Each run below is a few steps of one of 6 hidden systems, one row a step.
fote, trace 1:
[[ -4   2  23  24 -15   3  -9 -32   5  -3 -20  10  -5  -4  -9  -7   4  11
   26  16]
 [ 21   6   6 -14 -14  -5   8  23  16 -21 -10 -11 -14  15  16 -11   3 -26
   -7   0]
 [-36 -19  12  17  -7  -9   2   5   0   5   6 -12 -12   8  -9 -17  -7  21
   -8   2]
 [ 18   0   8 -16 -14 -17  -1 -16  -8  10 -18   2  -7   0  25  -5  26  15
   11  11]
 [-18  -7   7   5  -1   1   8  33  -5 -25 -11 -14  -6   6  12  14  11  -7
   17 -14]
 [-14 -13  26  18  -3  15   0 -12  10  12 -14  -9   6 -14  15 -26   0  -1
   10  13]
 [ 15  -8  13 -25 -10  -2 -11   7  -7 -10 -18  -7  -2  32   6 -12  -9   0
    9   6]
 [-18   3  10  25 -20  -8  -4   7   8 -27 -12   2 -22   7  -8   0   3  12
    8  14]
 [  9  -3   9   0 -20 -14  26   2  15   9  -7 -11 -15  -1  22 -24  14  -9
    0   2]]
fofen, trace 2 (9 x 20):
[[ -4  -1 -13  -7   7  -2  -6  -8  -9   7  21   7   9  14 -39  12 -23  15
   -7 -23]
 [  5   7  -7  -7  26   0  13   4 -20   5   0  -1  15 -18  26  20  21 -25
    1   4]
 [-10   5   0  28   2  25 -21 -10   5 -10   4  15  17 -13 -20  -2 -24   8
   -4  17]
 [ 33   9  -9 -21   2  -4   5  -1 -23  -6  -2  10  16  25  -3   8 -11 -17
    1   0]
 [  8  22 -22   8   0   9   9  -4  24  -4   4  13 -11 -32  -2  13   7 -15
    1   4]
 [ -2   4  -9   2  12 -15  -7 -14 -13   9  25   9   7   9 -25   3 -14   6
  -35   6]
 [ 12  13  -3  15   2  -9   8   4 -28 -15  -1  12  22  -8  16  28  22  -3
    7  -2]
 [ -7   3 -27   4   4  28  -6   9   2  -3  11  12  14 -12 -21  13 -28  11
    7 -11]
 [ 14   5  -5 -15  30   4  11 -19 -17  20   6   4  18  -1  -3   6  -5 -34
   -4   5]]
goka, trace 3:
[[ 10   6  32  21 -18 -10 -12  26   9 -57 -13  -9  -8  43  -5 -17 -15 -32
  -24  26]
 [ 14  -5 -14   0 -50 -34  22  -3  21  24   8   2 -30   2  15 -39   8  42
  -20   7]
 [-37 -21  25 -25  22 -20 -16 -32  -3  34   6 -22 -20   2 -25  14  22  31
   17 -38]
 [-43  -6  21  24  27  -6  25   6 -49 -20 -25  -5  -3  17   8  20  17 -35
   32  32]
 [ -8 -12 -10  55 -42  31  37  18   3  -3  -5  12  25  -3   3 -37 -41  10
   21  12]
 [ 12 -16   5 -31 -23  15  -4  38  42   2   5 -32   0  -3  12  -8  -2  17
   12 -74]
 [-26   3  19 -44  22   2 -40  17  26 -25 -32 -23 -60   4  12  11  26 -17
    7  29]
 [-10  -9  37  37 -21 -23 -11 -23 -16 -15 -13   7  -8  46 -17 -44 -22   4
  -27  66]
 [  5 -20 -11  18 -52 -47  48  -1 -22  27  20   2   5  20   0 -15   8  60
    5 -43]]
goka, trace 4:
[[-26   1   6  33 -16  -6   9  10   8 -21  -6   0 -19  -3  -7   4   6   8
   12   4]
 [-15 -20  12   0  -4   3  24   4  11  21   1 -22  -5   5   4 -29  -9 -11
    3 -10]
 [ -7 -13  19  -9 -12   6 -15   6  -6  -7 -26  -8  -2   5  19  -1  11  22
   31  -2]
 [-29  -7   2   9  -5  -2  -1  26   0 -22  -2  -9 -20  22 -18  -4 -18   3
   -4   7]
 [  4  -4  16   7 -28 -14  27  -7  18   4 -12 -10 -20  11   3 -24   5  -7
   14  -5]
 [-33 -22  19   3  -1  -2 -12   5   2  13  -5 -18  -7  -9  15  -9  14  30
    5  -6]
 [-23 -16  10  -9   3  -1   8  10 -22  -8 -16 -11 -13  34 -11  -3 -12  -6
   26   6]
 [-12  -2  11  37 -34  -4  20  12  12 -22 -13   0 -12   4   0 -10   2   7
   20   1]
 [-24 -25  10  -6  -9   3  12  17  22  19   3 -28 -14  -1   8 -27  -4   8
   -1 -20]]
Bisi, trace 5 (9 x 20):
[[ 28   2  13 -30 -17   9 -10  30  36 -19 -15 -23  -5  -7  30   5  21  -8
   18 -44]
 [-31 -20   8 -13  10   2  -2   0   3  31 -14 -17 -26 -13  38 -36  11   5
  -15  50]
 [ -1  -1  35  38 -20 -36  13  -1 -30 -37 -13   1   0  49  -9  -7   3 -11
   -5  24]
 [-21   1 -18  12 -25 -17  17  43  14 -23  11  -9 -23 -11   2  30  23  31
   12 -49]
 [-18 -27  12 -25  14  17  29 -11 -11  48 -25 -22   3 -20  39 -11  24  -4
   54 -13]
 [-14 -11  65  30  18  11 -41   4  -9 -28 -23 -19  27   3  31 -17  11 -21
  -19  36]
 [-28   2 -10  40 -49  -1  -5  34   9 -52 -14  13 -34  22 -22  -2 -21  40
   14  25]
 [ 25  -1  -6 -43 -37 -16  41  11  31   6 -22 -19 -44   9  17   2  27  -4
   54 -50]
 [-23 -28  35 -22  37  -8   4  14   0  38  -3 -45  -1 -20  69 -30  40 -26
  -33  14]]
fofen, trace 6 (9 x 20):
[[ 12   5 -13  13 -15 -12  17 -14  -4   4  18  14   5  20 -32 -13 -29  -1
  -18   4]
 [ 22  18  -5 -10   6 -19   2  -2  -3  -4   9   4   6 -15   9  31  32  -4
   -5 -25]
 [-28  -2 -27  12  13  10  -4   4 -13   9  15  13   4 -20  -7  11  -9  23
   -9  16]
 [  0  -2  12  11  18   3   8  -7 -32  -5   1   3  32  14 -11  14  -7 -22
   11  -8]
 [ 21  13 -12  -4   3  32 -17  11  13 -12  -5   8  20 -22  13   7  -8  -9
    1   2]
 [ 16  11 -19  -8   2   3   7 -28  -3  15   4  19  -3   6 -21  -8 -22 -10
   -4  24]
 [ 14  25  -1   9   6 -21  -1  -4   2 -24   7   9  -7   0  -9  24  17 -22
  -17   3]
 [  3   6 -29  17 -10  -4   7  17  -9  -3  22  14  13  -9  -3   6  -9  21
  -23  -3]
 [  1   2 -11   0  15  -1  13 -18 -24  17  10  10  21  -8 -12  24   3   3
   18 -24]]
Keta, trace 7, 9 rows:
[[  3  -2   9 -33   7   3 -16  -8  31   3   0 -14 -25  16 -23 -14 -17 -18
  -10  -4]
 [ -3  -2  10  -7   4 -29   9 -10 -33   6 -16   0 -10   6  29   6  36   4
    5  25]
 [ -9  -7  -5  29 -21 -13   5  26   1 -15  24  -2   9  11 -13  -7 -14  24
  -30 -18]
 [  8  -4 -20 -32   3  23  19  18   3   8  -7  -9   1  -4   7  12  -4 -12
   37 -33]
 [-30   3  32  17  26   4 -25 -21  15  -1  -5 -11  -7 -30   0  15  29  -4
    2   0]
 [ -7 -13  17   6  -6   7 -19  12 -23 -23 -18   1   8  39  -3 -20 -29   2
   -5  39]
 [ 30  11 -21  11 -49  -3  28   5  18  -3  -9  14  -9 -13  21 -12   8  18
   19  -3]
 [ -4   6   0 -32  13 -12  -2  -3  44  10  19 -20 -37  -1 -27   4   4 -19
  -18 -33]
 [-26 -17  23 -16  36 -21   2  -2 -51  11 -14 -16   4  15  25  10  29  -9
    4  18]]
fote, trace 8 (9 x 20):
[[-14 -10  23  29   3  14 -50 -15  14   3  23   0  30  -5 -29 -21 -30  31
  -43   0]
 [ 38  20 -50 -47 -15 -11  10 -14  -8   9 -10  29 -31  13  -3   5  -7   7
    9  35]
 [-19  14   5  35   3 -26  25  11  10 -24  26  -7  -6  -4 -32  38  19 -15
   -2 -54]
 [ -5  -7  -8  -8  28  12  -4  -8   9  45  16  -7  15 -46  41 -23  12  -5
  -41  25]
 [  5 -15 -13 -34  16   4  -1   0 -60   9  -2   6  30  36 -17  24 -21  15
   29 -20]
 [  5  32   3  40  -3  28 -33 -15  27 -38 -10  25   9 -40 -13  28   7   1
   14  10]
 [ 20   4 -22 -17   6  14  45   9  27  17  11  -8  -7   6  -5 -29 -35 -63
  -14   3]
 [-17 -11  16   3  10 -24 -37 -21  -9  11  34  -2  10  22 -45  -2 -16  38
  -44 -16]
 [ 26  31 -49 -16  -7 -18   6 -11 -18   0  -5  37 -19 -23  19  28  29  17
    0  39]]
Keta, trace 9, 9 rows:
[[ 39  -3  10 -22 -10  -9  -9 -10   6  21   7  -5  20   3  22 -25   2   5
  -28  -8]
 [ -9   8 -37 -19   9 -17  -1  -1 -19   8  14  15 -17  -4 -14  28   7  26
   -6   2]
 [ -5   6   8  27  15  -5  25   4 -15 -13  11  -1  21   5 -14  18  -1 -36
    3 -21]
 [ -4 -12   1   1  15  37 -10   7   4  19   2  -6  30 -26  24 -17 -13  -2
   -6   6]
 [  5   6  -1   0  -6  10 -24 -36   0   5 -10  21   0  -3 -25   4 -11  24
   21  13]
 [ 28  27  -3   6  -6 -11   3  -2   7 -30  -5  13  -8  11  -6   6   0 -35
  -15  22]
 [ -5  -6 -17  -1   2  -8  36  -3   3  35  15  -5  -8  -8   9 -27  -6 -13
  -22  15]
 [ 12  -8   4 -15   5 -15  -7 -25 -18  28  16   1  22   5  -8   5   3  25
   -5 -29]
 [  0  15 -21   1  19   5 -13  18 -22 -24   8  13  16  -7  -3  40   4  -2
   -7  -1]]
pake, trace 10, 9 rows:
[[  0   2   9  20 -17   5   3  30   4 -33 -11  -4   4   0  16   2   5  -4
    6  -2]
 [-19 -15   9 -14  -4   0  -1  -7  10  18 -10 -13 -20  -4   2  -5  10  20
   26 -14]
 [ -3   0   6  -3  16  -5 -18 -22 -29   8  -7  11   8   0   8   5   8   9
   -7  36]
 [ -2  -4   6  14 -14   0  -1  27   0 -27  -2  -4  -1  27  -3 -19 -23 -10
  -20  20]
 [  9  -5   7 -11 -23  -4  18  15   3  -9 -20 -12 -10   6  19   3  18   4
   38 -24]
 [-28  -3   3  -1  10  -4 -24 -17  -3  13  -5   2 -16 -25   7  12  26  34
    4  14]
 [-11 -14   4   2   8  -9  -1  -7 -34   8   3   4  11  31  -8 -22 -24   1
  -24  39]
 [ 22   3  16  17 -29   4   6  36  -2 -45 -18  -5  15  22  18  -5  -3 -13
   11  -6]
 [-27 -11   8 -18  -6   5  -8   9  25   3 -18 -19 -34 -18  10  10  26  23
   38 -25]]
Bisi, trace 11:
[[ 12   3  26  20  -7  24   7  24   3 -40 -23 -10  27   6  11  10  -1 -35
   36 -24]
 [-17 -12   9  -3 -20  23 -28  14  43   6  -9 -14 -17 -28  22 -27   0  36
   -1   4]
 [  5 -10  18 -27 -11 -15   3  -3 -18  -5 -33  -8 -25  45  10 -23  -3 -11
   17  39]
 [  0  15   9  23 -15 -38  16  27  16 -34   6  -9 -26   1  16   7  33 -14
  -30  -1]
 [-42 -27  -6  12  -9 -15  45  11 -14  31  10 -15 -10   0   3  -9   7  25
   17 -22]
 [  3 -14  37   1  10   2  -8   1 -35  -4 -22 -13  37   1  36  15  31   2
   29 -18]
 [-46  -3  19  31   9  26 -30  16  13 -29 -21  -6 -13 -23   7   7   8   7
   13  26]
 [  4  -7   8  10 -42  18  20  15  20 -21 -30  -3 -17  23  -1 -27 -24  -8
   42   6]
 [ 19  -6  19 -33 -23 -19 -11  21  33  -2  -9 -26 -26   5  36 -21  28  10
  -13 -16]]
pake, trace 12 (9 x 20):
[[-15 -14  16  -3  -4  26 -35  -8  25   8  -5  -9   0  -8 -14 -17 -18  26
    9  -6]
 [  9   5   5 -30  25   0 -10 -17 -25  -1 -18   5  -2  21  -4  13   1 -26
   12  22]
 [  0  14   0  24 -13  -5   9  19  23 -28  -5   0 -22  -5   9 -10   5 -22
  -20  30]
 [ 11 -11 -13 -26 -27 -18  21   6   8  23   2  -8 -18   8  11 -16   6  25
    7 -21]
 [ -9   5 -14   7   8  -8 -16  -4 -33  -3   5  17  14 -13   3  32  16  36
    1   5]
 [-38 -18  19  28  12   2   5   8 -14  -3  10 -12  10  18 -21 -13 -23  -9
  -13   4]
 [ 24  -7  30   3 -12  16   5  -3  -1  -2 -24  -9  27   4  26 -15   3 -16
   29 -10]
 [ -6   7   2 -23   4  18 -44  -2  31 -11 -15  -2 -25 -16  -1   7   5  13
    8   9]
 [ -7   3 -15 -23  14 -22  16 -14 -21  13  -3   5 -32  21 -10  -1   0 -16
   -7  37]]

Which system made each run below?
trace 13, 2 rows:
[[ 26  -8   7 -17 -13  25   1  37  15 -14 -10 -17  17  13  22 -22 -22 -23
    1 -15]
 [  3  16 -11 -15  -9   9  -8 -13  24 -10 -22  10 -32 -20  -8  27  19  10
   48 -12]]

pake
trace 14, 2 rows:
[[ 38   2 -29 -34 -16   8  -8  25  -6 -12   6   8  14  34 -10  -4 -39   6
   -7 -12]
 [ 13  21 -22  -5   9  -6  42 -29  19  29   3   9 -19 -34   2  11  23 -32
   17  -3]]

fofen
trace 15 (2 x 20):
[[  3  21  -2  14   2 -12   3  -8   4 -12 -10  11 -16 -27  21  14  35 -10
   -4  30]
 [ -8 -13 -14  -8 -16 -14   8   9  10  20  20  -6 -15  13  -8 -31 -20  23
  -32   4]]

pake
trace 16 (2 x 20):
[[ 13   7  -5 -20  11  -8  13  -5  -2   2   5  -2  -1   7 -14  22   6 -21
   11 -30]
 [-10  11  -8  21  13   7   9  -6  13   8  12   5   2 -36   4   8  11 -12
  -10   5]]

pake
trace 17:
[[ -9  13  -3  21   1  16 -10  10   1 -35  -8  10   0  -2 -15  23  -8  -7
   17   4]
 [ 11   3  -1   8  -8   2  19  13  24   1  10  -9   0  -3   6 -24 -12 -27
  -25  -1]]

goka
trace 18 (2 x 20):
[[  8  14 -23 -16  21 -42  30   1 -12  14  29  -1 -14  -2   3  20  25 -24
  -40  -8]
 [-26   4   1  55   4  -4  -7  -7 -15  -2  19  14  26 -36   2  20  19  33
  -17  -1]]

fofen
trace 19 (2 x 20):
[[ -8  -7  18 -23  21 -17  14  18   4   2   2 -30 -17  17  12  -4  14 -41
  -17  -8]
 [-32 -27  10   9  -1  -9   1   8 -31  20   0 -11  12  -4  29  -8  16  43
    2   1]]

Keta
trace 20:
[[-36  -6   1  -4  35  23 -35  19  25   7  14 -17  -6 -36  12  -5   1  -1
  -39  17]
 [  8 -14  29  27 -17 -12   9 -23 -44   1 -18  10  29  33   5 -26 -10   6
    8  33]]

fofen
trace 21, 2 rows:
[[ -2   3 -36 -13  -2   0  10   3 -14  11  10  13  -1  -5 -12  23  -6  24
   15 -16]
 [-22   1  13  33  19 -11   6 -13 -16   0  18   2  15  -5 -20  16   5  -8
  -11  -8]]

pake
trace 22:
[[-11  -7  10 -20  12  -8  -2  10  15   8   8 -22 -11  -2  -2   7  12  -6
   -5 -30]
 [  0   4 -16   6   8  14  10 -20 -14  20  -4  16  10 -21   9   1   0   0
   12  22]]

pake
trace 23 (2 x 20):
[[-10  19 -21  -7   9 -25   3  -5 -12  -8  -1  13 -29 -17   3  42  39  11
    9   9]
 [-24  -2   9  28  28  12  15 -28  -3  20  13   2  13  -8 -27 -11 -22 -34
   -8  16]]

goka
trace 24 (2 x 20):
[[-27  -5   2  25  -9  21 -16  28  11 -21 -14  -1 -12  -8  17 -22 -13   9
  -13  49]
 [ 22 -15  12 -17 -33 -13   4  -1   9   8   3  -9  -1  41 -15 -34 -29  14
   -5 -21]]

goka
trace 25 (2 x 20):
[[  3  -7  18 -27  23 -18  18 -58  -4  50  -5  -7 -16   5  -6 -19  10 -27
    8  14]
 [  8   4  12   6   7 -23 -30  30 -42 -46   5   3  26  29   9  29  11   9
  -30   2]]

fote
trace 26:
[[-13  -8   8   4 -13 -25  32  -5  -5  10  -5  -9 -20   9  -2   2  20   4
   24 -20]
 [-10  -8   9  10   7   0 -19  -8 -16  16   1   0  21 -23  27  -2  19  30
  -13  11]]

pake
trace 27, 2 rows:
[[  2  -8   0 -17   8 -20  27   4 -24  14  -2  -9  -2  10  20   3  19 -11
    5  -5]
 [-20   1  -6  18   0  20  -6 -10  -2  -1 -11  12  -1 -17  -9   7  -5  16
   26  13]]

goka
trace 28 (2 x 20):
[[-15   0 -21  42  -8  11   8   0  -1   8  19  18  13 -16  -5 -25 -28  13
  -34  39]
 [ 34   8  16  -2  -6 -18  -3 -24 -26 -10  -1  10  28  25 -18  24   6   0
   17 -33]]

fofen
trace 29 (2 x 20):
[[-13 -15  10 -16  16   2  10  52   5   2  -3 -35   1 -17  64  -8  32 -21
  -18  -6]
 [-20 -23  30  33 -25  20 -10 -34  13  24 -12   2  10  -9  -8 -42 -18  38
   22  11]]

fofen
trace 30:
[[-21   4  16   7  24   1  -6  29   3 -27  -7 -18  -7 -13  20  24  28 -27
   -4  -2]
 [-38 -27  18  21  -7  18   1  10  -5   6 -11 -13   2   8   3 -30 -21  14
   11  16]]

Keta
trace 31:
[[ 13  12  -3 -31 -13 -16 -39 -27  40  11  11   3 -32  -9 -25   6  11  40
  -13 -18]
 [-36  -7 -15  -4  14 -42  31  17 -43   5   2  -5 -32  17  13  12  26   1
  -12  31]]

fofen
trace 32:
[[ 15  13 -30   2 -20 -11  46   2   7  -2  -1  14 -29  20 -12 -21 -25 -33
   -5  35]
 [ 10  -3  26  20 -18  -4 -13 -33  28  23   9  -3  18 -32   7 -13  21  33
   -3 -32]]

goka
trace 33 (2 x 20):
[[-25  -9  14 -14  30  -5 -19 -34 -20  19   5  -2   0   6 -34  20   2  11
   14 -14]
 [ 11  10  11  26   2   5 -13  18 -31 -39 -11  11  33   6  20  13   3 -11
   -8  23]]

Keta
trace 34:
[[  9  30 -45 -13  21   1   4  15  34  -7  33   9 -20 -24 -19  19  -9 -32
  -44   0]
 [  9   9  -6  37  10 -32  16 -36 -33  24  33  23  32 -11  -5   1   8   8
  -45  16]]

fofen
trace 35 (2 x 20):
[[  6 -16  19  11 -39   5   7  -9  22  17 -13  -7   0  -2  16 -42  -4  25
   13  -3]
 [ 10  -1  -2 -40   9  -2 -46  -1 -21  -6 -11   4   4  11   4  22   8  31
    5   0]]

pake
trace 36 (2 x 20):
[[  5   7 -13  -4   4   2  10  18 -26 -19 -11   7   6   6  10  24   6  -9
   19   2]
 [ -4   4 -14  10   5  25  10   3  20   4  13   2   7 -17 -16  -2 -23 -16
    0 -11]]

fofen
